Each path below is one point turned by a fixed rotation once a step. After each direction that follows a path, write how fast that rotation turns it, in degrees a step (0 if it stays still).
Each turn is a multiple of 5 degrees from 10 to 175, or 0.
Each row of a path follows its step; steps can be skipped.

step 0: [ -6  -5 -13  -5   8 -10   5 -10 -16   2  16 -10  13 -12 -10  -7  -4   5
  -9   3   4  -5   0  -4   9  -1   8  10  -3   8  12   4  -2  -1  11  17
   5]
step 1: [ -5   8   0  13  -2  -3  15  -4   6  16  -3  14   7   2  13  11   6   8
   1   2  13   5   3  -4  19  -5   3  -3   1  -3 -14   2   6  -3  15   8
  12]
step 2: [ -2 -11 -10   5  -5   5   6   5 -13  -4  -7  10  -7  12   7  15  -3  -6
  -5  -5  -4   4 -15   8  -2  -2   9 -10   0  -6  20   8  10  -4  16  -5
  -7]
step 3: [-17  -6 -19  -4   7   8  -2  -1 -16   1  22   4   1  -4 -16   8  -3  11
   4   9   2  -6   4   6   0  -5  -5  16   2  -2  12   0  -2   6   5   4
   7]
step 4: [ -2   2   7  14  -6  -3   7 -12   3  22   9  15   9   6   6  -8  -9  13
  -2   3  -3  -5   0  -5   9 -16   6   1  16   1  -5 -11   2  -8   7   8
   4]
step 5: [  0  -8  -7  -5   5  -7   5  -6 -18 -10  -8   7   2  11  11  -6   6  11
  -9  -4   1  16 -17   3   4  -8   9 -10   4   7   6  16   3  -8  10   1
  -3]
step 6: [-10  -1 -17  -4   6   1   4   2  -1   0  12   2   3  -4   2  11   2   6
  -3   7   2  -5  -4  11   2   4 -17  21  -7  -6  -5  11   1  -3  26   1
   3]
step 7: [-19   7   7   1 -18  13  10 -10  -2  23  -3  12   5   2   1   8  -7   0
  -4  -3 -13  -2   9   3   1  -5   4   0  14  -9   9  -1  -1  -8   8  -1
   4]
step 8: [ -9 -12  -3  -2  10  12 -10  -3 -16  -2  -2  11  -5  11   3 -10   8   6
   3  -8   6   7 -19   2   4 -15   0  -9  16   6   9  -2 -11   7   7   2
   2]
Speeds:
[-4  5  4  2 -4  1  1 -4  9 -4  2  2  0 -1 -3  4  0  0 -2  1  1 -2 -1 -2
  5 -1  3 -1  7  0 -1  2  1 -2 -2  0  0]	120
[-1  2  5  1  1  5 -7  0 -4  3  4  0  1 -3 -1 -3 -3 -3  6  3 -1 -2 -1 -1
 -1 -3  3  1  4  5  4 -1 -1 -1 -1  1  3]	85
[ 1  1  0  2 -2 -2  4 -1  2  1 -3 -3 -1  3  2 -3 -7 -6 -3 -1 -5 -1 -1 -3
 -4  0  5  4  0 -3  5 -1  1 -4  2  1 -3]	145

step 0: [-15   3  10   4  -3   2 -14   3  -4 -14  -9  -6   1  -8 -21   3  -5  -2
  16  -9  -6 -11  -1   3   0   9  -6  -5   1   7  -2   2   6  18   8   3
  11]
step 1: [  7   8 -14  -2   1   2  -5   0 -13  -2  -7  -6  -2   1  -3   7   5  16
  11 -12   6   0 -14  -1 -12  17  -3   0  11   3   0  -7 -22   6  -7  -4
  -2]
step 2: [  6  -4  -5  -6   0  -2   0   3  -4  -6   0  10  19  -2 -17   6  -5  -8
  13  13   6  -5   6   5 -18  -1 -10   7   8   0 -16   9   0   7  -5 -11
   1]
step 3: [  6   0  -6  -4   7   4  -9  19  -4   7   1  -5   5 -13 -17   7 -17  12
  -7  -3   1  -2  -7  -6  -8  -7   6  -5   7   3  14   1  -2   7  15  -6
  -7]
step 4: [-10   1  -9   3   1 -22  -5   0 -10 -16  -6   4  -4 -18  -9  -2  -1  -3
  11  -1   2 -13   2   1  -4   5   0  17  10  -2   4  -9   0 -10  11  -5
  -7]
step 5: [ -6 -10   0   9  -3  -3   1 -16  -2   1   4   4  -3  -8 -11   6 -18   7
   8 -16  -1   4  -8 -18  -4  -1 -10  -8  13   1  -1  -3  -3  14  -8 -14
  -2]
step 6: [ -7   5  -4  -6   4   1  -3  -4 -10   3  10  -1  11 -11  -8  13   8  -6
   3   5 -14 -14 -22   5  -6   9   1  -5   8  13 -12   2   2  -3   4 -10
  -7]
step 7: [-10   2  -6   3  -8  -3  -7   9   7 -18   2   0   0   2 -19   9 -15   6
   0  -7   6 -14  -2   9  -4   9   2  -3  -5   4  -5   3  -8  23   6   2
   7]
step 8: [ 18   1 -11   1  -3   7  -6   1 -17 -11  -2  -5  -1  -4  -5   7   0   6
  18  -8   0   2 -14   2 -21  -1  -4  12   3   4  -1 -13  -6   2   2   6
 -10]
Speeds:
[-2  2 -4 -2  2 -2 -2  3  0 -1 -4  1 -5 -4  0 -4  5  2 -4  2  1 -4 -2  3
  5  3  2 -3 -1  3  6  4  0  4  1  0  1]	115
[-3 -2 -2  2 -1  5 -1  3  5  2 -3  6  1  3  0  2 -3  5  1 -8  0  4  0 -1
  1  0  3 -3  1 -2  2  4  0  2 -1  0 -3]	160

step 0: [ 14   2   5  -6  -3  -4  -6   3   3 -12  -3   0  11  -7 -14   5   2 -14
 -10  13  -1 -14   1  10   0  -8  -4  -8  19  15   5   6  11   0  -5  -6
  -6]
step 1: [  2  -1  10 -18 -11  -2   0   5 -15  -4  -5  -3   5  -6  10  12  -9 -19
   7   3   1 -14   7  -5   8   7   9  -9  16  11   2   2   2   1   4  -5
  -4]
step 2: [ -5   4  -4 -12  -1  -5   5  -6 -19  -3  -2  -2   2 -11  -2   7  16 -11
   9   3   2 -16  14 -13   4  -5 -14  -5   7 -11   0   1   8   7  -2 -10
  -7]
step 3: [ -4  18  -3 -13   2   0  -3  10   2   2  -1 -11 -10 -11   4  10  -3   3
  -3   7  -5  -6   7 -13   8 -16 -10  -6  16  -8  11   3  10   2  -8   9
   0]
step 4: [ 12   8   7  -9   4   2  -4  13   1  -2  -3  -2  -1 -13 -10   9   3  -7
 -13   8   0 -15  -8   6  -7 -14 -11  -7   3  11  14   5   8   6   0  -4
 -12]
step 5: [ 11   1   6 -22  -6   6  -6   9  -7   1 -12  -6  10  -1   2   2  -4  -5
   6   9  -5 -17  -1  -1  14  -6  14   0  11  15   2  -3   4   2   5 -10
  -7]
step 6: [ -5   5   2 -17  -5   0  -8  -2 -19   4 -11   4   3 -12   6   8  11  -4
  10  -7  11 -21   7 -13  -2   1   0   0  -2  -5   7  -1   9   3   7  -8
  -8]
step 7: [ -4  12 -15 -15   2  -2 -11  -1   6   7  -8   0   0  -7   2   5   6   6
   9  11  -5  -9  11  -8   0 -19  -8   1  13 -14  13  -4  12   0  -2   0
   0]
step 8: [ -1   6   4 -10  -2  -5 -11  14  10  10  -9  -1  -3 -13  -8  13  -7  -2
  -2   0  -4  -2  -6   5 -12  -8  -8  -4   4   5  27   3  11   7   0   5
 -11]
Speeds:
[ 1 -1 -5  3  0 -4 -1  6 -1  4  2 -3 -5  0 -4  0 -1  1 -5  1 -3  6  1 -4
 -2 -4 -2  1  0 -3  4 -3  2  1 -3 -2 -1]	80
[ 1  3  4 -2  0 -2 -2 -4  3 -2  0  2 -2 -6 -3 -4 -7  0 -2  3  0  3 -6  6
  1 -2 -2 -1  0  0 -1 -2  1 -2 -1  2 -5]	85

step 0: [ 17 -10  16   0  -6   0  -3  17  -7   7  -8   1  13  -2   3  -4  12  11
 -11  -1   4 -11  -2   3  -5 -16  -3   6  -2  -3 -17   0   5  12   3  -8
  12]
step 1: [  5   6   5   7  -2  17   0   5 -26   9   0 -20  -2  12  -6  -1  -6  11
  13  -3 -10  -1   4  -7   2   3  -8  -8   0   1  -2   6 -10   7   1 -16
  -1]
step 2: [-14   2  -5  -2  -4  -5   4   2 -10  15  -2   4 -11   3  11   5  16   3
  -1   6 -10 -11   2   1  -2  23  21  -5   4  -5 -15   9  -2  14  -1  -5
  -1]
step 3: [ 11   7   7   5 -23 -10   4  20  -9 -12  -4   6   1   9  16  -4  -1  -2
  -2   5 -11   4   9 -10   1   5  -9   0   7  -7 -11   9   4   2   3  17
  10]
step 4: [  3   7   5  -1  -2  11  10  -1  -3  10  -8 -14   4   8 -14   1   3   1
   1  -3   3  15 -18  -9  -4   7   1  -3  12   0  -5  15   8  10  21  10
  11]
step 5: [  6   7  -7  16 -10   5  15  12  -6  14  -3   9   3  -7  -1 -10  -2   0
 -11   3   7 -17 -21   5   5  -1   8   6   6   1  -5  15  -9  10  -7  -9
   2]
step 6: [ -2  27   1   7  -4   4  -3  21   4  -2  -4 -12 -10   4  -4   9 -15   5
   3  -5 -15  -6  12   1   9  -2   5  12   5  -7  -6  12   0  -7   2  -5
  -6]
step 7: [  0  11  12   0   9  -7  -2  10  -9   2   8   1   8 -10 -13   6  11  10
 -10   3  -2  11  -1   1  -7  18  20  11   7  -4 -14   1  16  -2   0  -3
  14]
step 8: [  9   1 -10  20  -5  13   6   6 -25  -4  -3  -7  23   0   4  -8   4   2
 -13  15  -7   0   4   5   5  -6  -4   3   7  -4  -6  -6   3  -5   6   5
   1]
Speeds:
[ 6 -3  5  3  4  0  5  1 -1 -3  3 -3  1  2 -1 -1  2 -3 -1  2  1 -1 -1  3
 -1  0 -2  0  0  4  2 -4  4  1  8  0  5]	95
